0: tensor([ 21, -25,   2,  -4,   5,  -4, -15,   7])
1: tensor([ 12, -12,   0, -41,   5,  12,  -7,   8])
2: tensor([26,  2,  9, -2,  8, -3,  3, -8])
3: tensor([ -1, -19,  13,  -1,  19, -13, -15,  -4])
4: tensor([ 16,  -6,   0,  -4,  16, -12, -25, -10])
5: tensor([ 13,   0,  -2, -52,  12,   0,  -9,   5])
6: tensor([ 23,   7,  14,   0,   9,  -8,   3, -23])
7: tensor([ -1, -11,   5,  -5,  23, -18, -14, -18])
8: tensor([ 17,   9, -16,  18,  -8,  -4, -25, -36])
9: tensor([ -3, -13,   3,  -5,  29, -32, -29, -18])
10: tensor([  4,   0,  -4,  -2,  15, -21, -34, -15])
11: tensor([ 16,   6, -10,  -3,  13, -24, -33, -12])
12: tensor([-32,  19,   9,  -3,   8,  -2, -20,  12])
13: tensor([-127,   11,   12,    2,   24,   16,  -48,    7])
14: tensor([-124,    9,    6,   -2,   12,   29,  -27,    8])
15: tensor([-85,  -9,  -1,   9,  21,  55, -15,   9])
16: tensor([-62,   9, -31,  24,  12,  36, -55,   9])
17: tensor([-100,  -18,   -8,    4,   28,   30, -111,  -21])
18: tensor([-50,  -9,  -2,  12,  19,  51, -50, -17])
19: tensor([-15,  -7, -13,   8,  13,  30, -91, -34])
20: tensor([  1,  -5,  -2,  11,  10,  22, -54, -14])
21: tensor([-14,  26, -30,  16,  18,   8, -51,   4])
22: tensor([  3,  12,  14,   4,  11,   5, -42, -35])
23: tensor([-17,  -9,  -1,   8,  30,  -1, -52, -28])
24: tensor([-10,   5,  -5,   6,  15,   1, -32, -16])
25: tensor([  7,  12,   5,  13,  12,  -4, -12,   5])
26: tensor([ 22,   4,  10,   5,  13,  -2,  -1, -26])
27: tensor([  8,  -2,  -8, -20,  22,  12,  -2,   2])
28: tensor([ 19,   1,  10,  -1,  11,  -1,   6, -27])
29: tensor([ -5, -34,  -9,  -5,  48, -15, -12, -38])
30: tensor([ 12, -11,  16,   3,  10,  -8,   7, -33])
31: tensor([-11, -33,   0,  -2,  30, -27, -14,  -8])
32: tensor([  6,  -7,  -9,  -6,  24, -21, -19,  -3])
33: tensor([-11, -13,  -3, -11,  31, -25, -23,  18])
34: tensor([  6,  -4,  -4,  -6,  16, -25, -21,  -2])
35: tensor([-15, -11,  -4, -12,  31, -35, -28,   1])
36: tensor([  1,   5,  -3, -10,  16, -25, -18,  -8])
37: tensor([ 13,   1,  -8, -14,  23, -21, -11, -14])
38: tensor([ 18,  -2,  -6, -12,  16, -16, -22, -12])
39: tensor([ 13,   1,  -9, -69,  23,  -7,  -5,  -2])
40: tensor([ 35,  11,  16,   0,  12, -16,   3, -25])
41: tensor([  5,  39, -35,  -4,   8, -32,   6,  10])
42: tensor([ -4,  48, -32, -16,  14, -27,  10,  10])
43: tensor([  5,  10,  -8,  -9,  14, -13,   1,  -9])
44: tensor([-23,  27,  21,  -4,  10,  -3,   3,   1])
45: tensor([-93,   9,   5,  -2,  20,  15, -29,  -2])
46: tensor([-96,  13,  -1,  -4,  11,  28, -31,  -2])
47: tensor([-19, -25, -26,  -8,  27,  -5, -25, -57])
48: tensor([  1,  -9, -19, -14,  18,  -8, -11, -40])
49: tensor([   4,  -16,  -11, -127,   21,  -35,   -2,  -33])
50: tensor([ 11,  -9, -11, -22,  17, -24,  -2, -29])
51: tensor([ 14, -20,  10, -18,  30, -25,  -3, -39])
52: tensor([ 14, -11,   5, -16,  18, -45,  -7, -30])
53: tensor([ 27,  -7,  -6, -38,  18, -39,  -7, -24])
54: tensor([ 32,   4,  12,  -8,  12, -29,   7, -36])
55: tensor([  1, -28,   1, -13,  37, -26, -17, -28])
56: tensor([ 12, -13,  -5, -14,  23, -32, -20, -18])
57: tensor([ 10,  -8,  -8, -99,  29, -21,  -6,   1])
58: tensor([ 24,  -9, -11, -21,  16, -13,  -8, -13])
59: tensor([ 12,  -5,  -9, -88,  15,  -8,  -5,   4])
60: tensor([ 31,   2,  -7, -26,  10, -13, -12, -15])
61: tensor([ 14, -11,  -9,  -7,  19, -30, -10, -16])
62: tensor([ 16,   4,  -7,  -6,  20, -27, -17, -12])
63: tensor([  6, -10,  -6,  -6,  14, -50, -20, -23])
64: tensor([ 12,   0,  -6,  -7,  16, -45, -19, -21])
65: tensor([ -2,  -5,  -5,  -5,  27, -40, -26, -30])
66: tensor([ 11,   2,  -6, -13,  17, -48, -19, -16])
67: tensor([ 10,   3,  -5, -64,  18, -30,  -5,   0])
68: tensor([ 24,  12,   9, -10,  18, -28,   6, -28])
69: tensor([  5,  36, -34,  -1,   8, -44,  10,   6])
70: tensor([ -5,  54, -39, -12,  12, -41,  11,   6])
71: tensor([  7,   9,  -4,  -4,  20, -14,   3,  -4])
72: tensor([ 13,   4,  -4,  -7,  16, -13,  -2,  -8])
73: tensor([ 19,   4,  -4,  -3,  14, -16, -12, -19])
74: tensor([ 15,   5,  -9,  -6,   8, -21, -11, -13])
75: tensor([ 30,   1,  -7,  -2,  14, -19, -15, -15])
76: tensor([ 38,   0,  -3,  -4,  14, -15, -15, -11])
77: tensor([ 15,   6,  -9, -62,  18, -12,  -6,   1])
78: tensor([ 46,  14,  10,  -1,   7,  -6,   4, -30])
79: tensor([ 11,  41, -26,  -4,  11, -12,   7,   6])
80: tensor([ 67,  40,  10, -10,  32,  -5,  31, -27])
81: tensor([ 19,  -7,  -9, -10,  12, -11,  -8, -11])
82: tensor([ 20,  -4,  -6,  -6,  14,  -4,  -4, -22])
83: tensor([ 22,  -6,  -2, -10,  14,  -7,  -9, -14])
84: tensor([ 31,  -6,  -4,  -9,  13, -12, -16, -13])
85: tensor([ 10,  -5,  -4,  -7,  20, -21, -19, -29])
86: tensor([ 19,   0,  15,   0,  11, -25,  -1, -40])
87: tensor([ 13,   1,  -3,  -8,  16, -31,  -9, -22])
88: tensor([ 21,   3,  -4,  -8,  13, -22, -10, -19])
89: tensor([ 11,   8,  -4, -58,  20, -14,  -4,   1])
90: tensor([ 34,  11,  14,  -5,  11, -18,   6, -26])
91: tensor([ -2, -16,  -7,  -8,  21, -42, -11, -21])
92: tensor([  8,   5,  -1,  -9,  15, -30, -13, -21])
93: tensor([ 14,   6,  -1,  -4,  13, -25, -12, -16])
94: tensor([ 16,   3,  -7,  -4,  12, -19, -18, -14])
95: tensor([ 12, -14, -25, -80,   7, -42,  -8, -38])
96: tensor([ 18,   0,   1,  -4,  10, -17,  -3, -58])
97: tensor([ 10,  24, -35, -56,  10, -32,   5,  -7])
98: tensor([ 21,   2, -15, -22,  17, -30,   1, -20])
99: tensor([ 23,   4,  -9, -28,  19, -24,   0, -20])
100: tensor([ 27,   7, -10, -32,  18, -30,  -2, -18])
101: tensor([ 24,   1,  -5, -11,  49, -29,  -7, -23])
102: tensor([ 32,   7,  -4, -23,  18, -44,  -5, -11])
103: tensor([ 28,   8,  -3, -28,  22, -34,  -5, -15])
104: tensor([ 47,  12,   7,  -6,  17, -19,   1, -23])
105: tensor([ 11,  39, -38, -66,  24, -35,  13,   9])
106: tensor([ 26,   7,  -8, -27,  23, -20,   3,  -6])
107: tensor([ 28,  12,  -1, -18,  21, -16,  -9, -12])
108: tensor([ 33,  31,   1, -68,  10, -12, -10,  -1])
109: tensor([   7,   59,  -49, -125,   11,    5,   -5,   14])
110: tensor([  6,  34,  -4, -18,  16,   5, -25,   5])
111: tensor([ -8,  23, -14, -53,  27,  18, -13,  14])
112: tensor([ -4,  24,  -7,  -6,  18,  17, -31,   5])
113: tensor([  3,  16, -14, -13,  10,   9, -33,  -5])
114: tensor([-11,  49, -37, -17,  13,   7, -36,  11])
115: tensor([  3,  13, -14, -14,  16,   3, -55, -13])
116: tensor([ 19,  11,  10,   5,  11,   0, -27, -32])
117: tensor([ -3,  41, -55,  -8,  19,  -4, -18,  12])
118: tensor([ 15,  18,   8,  -3,  10,  -8,   2, -34])
119: tensor([ -4,  38, -31,  -6,  20, -19,   9,   8])
120: tensor([ 7, 11, -5, -6, 15, -5, -3, -8])
121: tensor([ -4,  30, -31, -27,  17, -10,   5,  14])
122: tensor([  6,  23,  17,  -4,   6,  -9,  10, -28])
123: tensor([-14,  40, -26, -14,  16, -16,  20,   8])
124: tensor([ -1,  34, -48, -28,  28, -21,  15,   4])
125: tensor([  9,   3,  -8, -20,  17, -21,   9, -25])
126: tensor([ 16,   0, -10, -40,  22, -15,   5, -15])

tensor([ 5, 15,  6, 25, -1, -6,  9, 10]) 25
tensor([ 10,  14,  25,   6, -13,  -9,  30, -27]) 122
tensor([ -1, -33,  -6,   7, -16,  20,  14,   7]) 0
tensor([-80, -47,  -2,   7, -16,  52,  -4,  18]) 15
tensor([  9,   5,   7,  23, -19,   1,   8,   9]) 25
tensor([ 23,   7,  10,  -1,   7,  -3, -18, -30]) 116
tensor([-19,  38,  11,   0,   3,  -2, -13, -20]) 44
tensor([ 16,  29,  15, -20, -26, -21,   7,  -7]) 122
tensor([ 10,  -6,  -2, -10,  51, -38, -18, -22]) 101
tensor([-49,  -3,   0,  22,  16,  24, -25,   0]) 18
tensor([10,  6, -2, 18,  1, -3,  6,  8]) 25
tensor([-28,  22,  19,  -5,  11, -11,  -8, -13]) 44
tensor([  6, -42,   8,  19, -10,  26,   7,  16]) 0
tensor([-17,  -6,  -7,  -1,  33,  -8,   1, -22]) 7
tensor([-63, -32, -20,  40, -15,  46,   7,  22]) 15
tensor([  0,  21, -30,  25, -12,  -2,  24,  10]) 79
tensor([  2,  23,  -8,  40, -13,  12,   7,  14]) 25
tensor([10, -5,  2, 20, -5,  3, -2,  4]) 25
tensor([-59,  19,  -7,  47,  26,  22, -35,  19]) 16
tensor([-34, -20,   5,   7,  37, -12, -33, -22]) 23
tensor([ 29, -36,  10,   3, -14,   5,  29, 127]) 0
tensor([12, 13,  2, 21, -5, -5, 12,  9]) 25
tensor([-34,  22,  -9, -16,  30,  10,  -8,   8]) 12
tensor([10,  8,  4, 26, -4, -4, 14,  5]) 25
tensor([ 11,  17,  19,  37, -14,  -4,   8,   5]) 25
tensor([ -9,   9, -18, -19, 124,   6, -10,   1]) 101
tensor([ -9,  39,  92,  74, -22,  -7,  31,  10]) 44
tensor([  5,   7, -43,  -9, -11,  49,  -8, -17]) 113
tensor([-34,  69, -21,  -9,  15,  12, -25,  14]) 114
tensor([ 12, -25,   7,  12, -30,  27,  15,  32]) 0
tensor([  4, -17, -18,  11, -16,  17,  10,   3]) 0
tensor([ 14, -12,  -4,  18, -28,  11,  26,  -1]) 2
tensor([ -6, -63, -61,  13, -16,  25,   4,  12]) 0
tensor([ 17,  23,  -5, -19,  14,  -5, -26,  -1]) 110
tensor([  8,  -4,  11,   2, -22,  23,  11,   0]) 2
tensor([-30,  13,  26,  -1,   8,   0,  -7,  -4]) 44
tensor([ -7, -59,   3,   4,  -7,  25,  -2,  18]) 0
tensor([-34,   1,  11, -12,  39, -21, -26,  -3]) 35
tensor([ 18,   5,  13,  -3,  11, -24,   1, -40]) 86
tensor([  3, -33,   3,  11,  -7,  24,   3,  16]) 0
tensor([ -7, -15, -17,  15,  -7,  48,  18,   4]) 27
tensor([15,  7,  0, 25, -7, -6,  5,  5]) 25
tensor([22, 33,  3,  1, 11, -7, -7, 13]) 25
tensor([ 10,  42,  -4, -12, -18,  14,  23,   3]) 79
tensor([  6,   4, -18, -11,  12,   2, -57, -11]) 115
tensor([  7,   9,  23,  -2,  13, -24,   5, -41]) 86
tensor([-21, -94, -38,  18, -12,  38,   4,  14]) 0
tensor([-36, -10,  17,   4, -42,  13,  19, -14]) 44
tensor([ 11,   5,   8,  27,   3, -10,   4,   2]) 25
tensor([ 14,   9,   3,  25, -18,   0,   6,  36]) 25
tensor([-45, -10,  -4,  11,  25,   3, -18, -13]) 24
tensor([  5,  33, -37,  16, -17,  34,  15,   9]) 79
tensor([ -1,   6,  -2,  10, -11,  17,   0,   6]) 25
tensor([ -1,  29, 127,  40, -22,   2,  21,  11]) 44
tensor([  3,  14, -12, -10,   9,   7, -53, -13]) 115
tensor([ 14, -49,   4,  15, -23,  -1,  23,   7]) 0
tensor([ 15, -30,   5,  17, -23,   8,  16,  61]) 0
tensor([ -5, -10,  37,  16, -20, -23,  33, -25]) 30
tensor([ 12, -44,   4,  23, -35,   8,  25,  36]) 0
tensor([  4,  16,  19,   1,   2, -10,  16, -14]) 122
tensor([-59,  -1,  -3,  -3,  28,  -2, -36, -13]) 45
tensor([ 14, -39,   9,  17, -31,   2,  36,  25]) 0
tensor([-15,  13,  -7,  -1,  11,   3, -44, -10]) 24
tensor([ 12, -40,  12,  20, -43,  21,  28,  42]) 0
tensor([ 14, -11,  11,  22, -23,   0,  18,   5]) 2
tensor([ -1, -68, -29,   6, -32,  32,  29,  53]) 0
tensor([-47,  -4,  -4,   5,  11, -18,  27, -14]) 44
tensor([ -8,   2,   4,  -8,  18,   2, -35, -43]) 22
tensor([  6,   0,  11,   1, -16,  29,  10,   0]) 2
tensor([ -8,  35, -33, -24,  18,  10, -47,   6]) 114
tensor([ 16,  18,  29, -30, -32, -23,  15,  -7]) 122
tensor([-51, -35,  11,   5, -11,  31,   2,  18]) 15
tensor([ -9,  -9,  -6,  28,  11,  36, -66,  -8]) 20
tensor([  1,  22,  -6,  28, -31,  28,  26,   8]) 25
tensor([-28,   0,  -6,   5,  20,  -2, -21,  -8]) 24
tensor([  9,   5,  15,  70, -14, -14,   8,   5]) 25
tensor([ 14, -29,   3,  14, -39,   5,  29,  47]) 0
tensor([ 20,   3,  12,  25, -30,   5,  16,   3]) 2
tensor([ 12, -26,   1,   8, -30,   8,  27,  49]) 0
tensor([-9,  0,  1, 45, -7, 15,  0, 13]) 25
tensor([ 12, -14,  -2,  16, -12,  -5,  -7,   9]) 0
tensor([  6,   3,  -6, -13, -19,  31,  27, -22]) 28
tensor([-57, -40,  19,   5,  -6,  34,  12,   6]) 15
tensor([-24, -26,  -4,   9,  22,  15, -46, -18]) 23
tensor([ 10,  34,   5,  53, -13,  -9,   5,  11]) 25
tensor([15,  6,  6, 35, -8, -1,  7,  4]) 25
tensor([ 11,  22,  -3,  22, -12,  19,   5,   6]) 25
tensor([-45,  -3,  -1,   3,   6,  -4,  29, -15]) 44
tensor([ 20, -45,   0,   7, -10,  18,   4,  10]) 0
tensor([  3,   2,  10,  32, -15,   4,   3,   6]) 25
tensor([  0, -54,   1,   7, -12,  19,  -1,  19]) 0
tensor([ 12,   0,   0,  18, -20,   9,  15,  45]) 25
tensor([  1,   3,  12,  18, -11,   0,   5,   1]) 25
tensor([-100, -105,   -6,    7,  -14,   68,    8,    1]) 15
tensor([-16,  14, -20,  29,  10, -16, -17,   9]) 25
tensor([ -7, -30,  -6,   3, -45,   3,  16,   8]) 0
tensor([15, 24, -8, 24, -9, 10, -1,  2]) 25
tensor([  6,  -7,  -4,  -7,  29,  -9, -44, -21]) 10
tensor([ 11,   3, -22,  -8,  -3,  47,   0, -15]) 27
tensor([-31, -59,  13,  -3,  -6,  38, -24,  -6]) 18
tensor([  2,  23, -34,  26, -23,   2,  28,   6]) 79
